In the data rows, the value 128 means zero.
Some points, one per row:
[120  44 111 121 143 195 138 109 115 110 103 141 201 182  87 101  97  86
 101 112  50 162 134 134 117  65 136 140 112  59 117 178]
[118  58 126  63 132 122 108  70 125  83  85 137 154 127 103 123 106  57
  84  96  92 116  93 128 133 119 118 139 122  95 119 127]
[116 223 109 226 104 105 122 228 115 197 205 116 106 100 131 143 132 252
 205 209 200 112 150 119 131 147 125 106 155 205 135 116]
[111  94 141  76 144 105 107  90 118  88  96 238  89 136  88  85 115 110
  67  97 103  87 104  99 103  93 103 103  85  71 115  99]
[147  94 134  87 123 107 255  93 211 105  95 122 122 118 123 145 109  95
 107 114 130 127 157 129 157 176 146 109 133 128 161 107]
[ 95  77 133  97 180 188  84  86 121 102 107 136 111 177 133  52 140  82
 109  80  47 194  76  79  68 103  85 160  71 119  81 122]
[122 179  98 200  86 152 182 176  99 198 178  80 160 118 118 140 146 146
 142 127 173 102 213 148 124 170 107  93 245 157 161 161]
[127  94 155 129 120 125 218 100 177 147 107 115 162 134  99 203  96  89
  86  91  97 123 130 167 180 208  96 147 163  92 195 159]
[129 163 129 127 108 129 144 128 157 143 192 118 211 130 138 248 152 147
 151 168 115 120 165 213 255 153 135 164 131 126 174 130]
[110  86 105  94 129 103 161  88 138 118  98 124 142 124 109 177  90  69
  90 133 131 131 143 138 203 158 102 148 162 128 154 129]
[125 245 114 220 104 111 125 246 111 230 179 110 111 102 128 117 138 233
 228 239 179 108 142 111 114 119 126 119 116 174 117 119]
[108 108 127  98 251 194 104  69  91  69 103 130 109 186 134 103 155  95
  78  76  96 143  91 102  76  77 101 133  72  86 101 146]
[126 204 111 251 106 112 122 208 109 181 202 113 110 100 131 130 134 213
 191 188 250 110 143 117 126 141 127 124 150 254 136 114]
[174 111  93 119 108  97 125 117 133 124 138 107  98 100 129 141 112 117
 116 129 153  90 152 137 129 196 171  90 190 155 197  81]
[116 102 118 107 142 144 123 100 110 101 115 127 255 151 133 157 139 102
  98 100 114 211 114 157 173 150 117 247 128 112 141 238]
[117  84 146  88 116 116 104  81 127  85  86 209  87 107 106  76 108  84
  83  81  90  97  92  86  81  91 119  97  80  83  86  94]
[124  86 118  91  85  69 171 125 228  89  72 117  89  96 102 137 101 120
 107 103  71 102 122  90 131 180 144  58 112 104 152 105]
Here are 10 more points, each followed by its number:
[120 106 117 113 110 110  88 108 101 111 123 107  98 116 255 119 235 102
 100  91  95 113 135 149 117 117 123  92 123 115 103 103] 0
[155 129 134  89 102 101 171  97 255  90  78 122  72 114 130  96  97  78
  84  74  97  91 139 105  86  99 154 106  96 102 111 112] 1
[133 123 117 127 123 121 127 120 115 123 156 117 156 125 174 194 171 128
 115 123 139 136 158 255 180 166 133 144 182 139 166 138] 2
[112  94 126 103 122 116 106  89 110  85  87 255 103 119 113  91 116  96
  93  87  94 107  96  84  96  97 108 120  73  81  83 100] 3
[179 112 112  79 108  89 155  90 189  89 104  93 101  89 108  91  88 103
  73  88 111  67  68  89  93  97 192  74  92  88 114 104] 4
[111 100 124 106 255 212 103  97  99  85  95 119 108 176 115  86 139 100
  94  85  93 137  89  90  90  97 110 125  70  91  92 129] 5
[124  91 161 107 101 113 116  92 127  84  84 241 101 106 110  80 104  87
  84  68  75  90  84  69  99  67 100 105  77  83  79 110] 6
[126  70 191 105  95  90 169  98 208  74  71 134  66  93 127  96 100  96
 103 103 109  72 118 120  90  88 136  97  80  83 129  62] 7
[139 131 120 143 122  87 132 131 140 162 189 122 119  96 176 149 130 129
 148 141 137 144 182 157 144 207 118 123 215 190 186  86] 8
[180 129 177  99  81 109 207 117 255  84  86 163  77 101  82  81  93  94
  50 115  97 138 142 114  89 118 124 112  80  61 101 118] 9
Which of these numbered points is nearest to each point below, looking only along the 2 directions in which the first points spread most? Its number follows each.
[118 176 106 197 112  94 105 187 143 161 202 104 147 126 131 149 147 248
 220 171 224 171 199 119 122 177 139  92 144 237 132 127] > 8
[120  86 255  81 126 120 108  81 131  81  84 146  97 129 113  84 113  79
  80  78  83 103  92  90  85  93 123 103  80  84  91 104] > 6
[228  83  95 105 110 102 131 103 139 111 117 114  85 108 120 128 100 109
  91 108 118  96 127 105 100 130 226  87 120 127 139  72] > 0
[121  80 201  83 124 114  99  82 120  80  75 141  85 121 106  74 115  81
  81  82  87  99  89  83  81  91 114  94  73  83  85  91] > 6
[130  93  87  90 110  97  76 105  91 109 107 112  84  99 182 106 130 112
 105 119 106  87 122 113  81  91 134  75 122 106  96  66] > 0
[101  95 166 130 172 219 113  81 139  86 138 151  93 255 158 103 109 126
  79  93  84 179 122 136 103  86 126 142  66  48  88 130] > 3
[113  90 123  91 232 210  95  89  99  84  93 119 122 194 123  87 139  85
  89  85  90 164  88 100  92 102 111 134  82  92  91 141] > 6
[117  90 116 115 136 152 123  97 104 102 117 117 222 174 111 127 120  87
  96  83 110 231 107 127 130 117 108 255 105 114 120 255] > 9
[ 97  86 134  72 135 188 108  86 104  79  77 148 135 191 105  96 102  70
  93  79  80 184  98  91  93 102  85 140  97  96  83 147] > 6
[ 97 117 255  82 121 146 147 122 116  76  97 155 111  69  92 134 145  68
  97  60  83 123  61 148 110 108  99  95 112 133 136 133] > 1
[255 109 120 115 107 110 126 109 136  92 109 112  93  99 120  90 131 109
  97  95 108  99 111  94  94 114 255 105  87 102 114 101] > 0
[157  71 181  93 100 120 132 160 168  85  86 131  62  72 146 117  77  46
 122 100  95  62 121 104 101 106 146 124  88  72  97  86] > 4
[113  76 114  72 155 158 108  78 118 101  79 148 184 181 114 131 110  77
  81 103  98 175 117 133 157 119 110 182 133  97 114 177] > 9
[143  83 144  93 130 115 193  94 162 102 111 131 156 126 129 184 125  87
  94 106 122 127 143 178 180 208 142 131 168 126 214 128] > 2
[136  66 190  62 139 121 171  66 167  92  76 133 130 143 134 128 118  65
  77  92  91 123 115 146 145 141 144 123 132  97 148 116] > 9
[114  97 113  98 124 132 103 101 109 110  99 105 109 132 233  99 255  85
  79  92  88 124 111 143  99 101 115 106 118  81 110 114] > 4
[115 100 137 106 146 140 129  97 102 100 122 129 245 155 116 137 119 103
  98 103 105 228 112 138 145 135 109 255 120 116 142 255] > 9
[104 105 126  97 249 202 102  88  97  86  94 125 109 168 115  85 134  97
  89  79  87 132  82  88  89  83 106 133  83  87  82 130] > 5
[126  94 118 112 125 151 159 130 114 139 137 160 156 148 142 214 117 123
 104 138 150 112 187 190 223 187 155 132 156 139 169 116] > 2
[123 241 110 222 115 102 119 229 101 231 171 106  95  99 119 114 136 244
 241 221 179  92 142 103 123 122 125 123 116 174 120 125] > 8
[180 102 130  81 104  99 156  90 216 101  90 122  81  88 105 108  91  88
 103  94  83  91 115  84 100 118 174  77 103 100 116  92] > 1
[129 122 126 143 134 130 156 124 130 129 149 130 176 127 128 246 136 129
 121 120 147 142 150 185 255 192 121 167 173 142 190 165] > 2
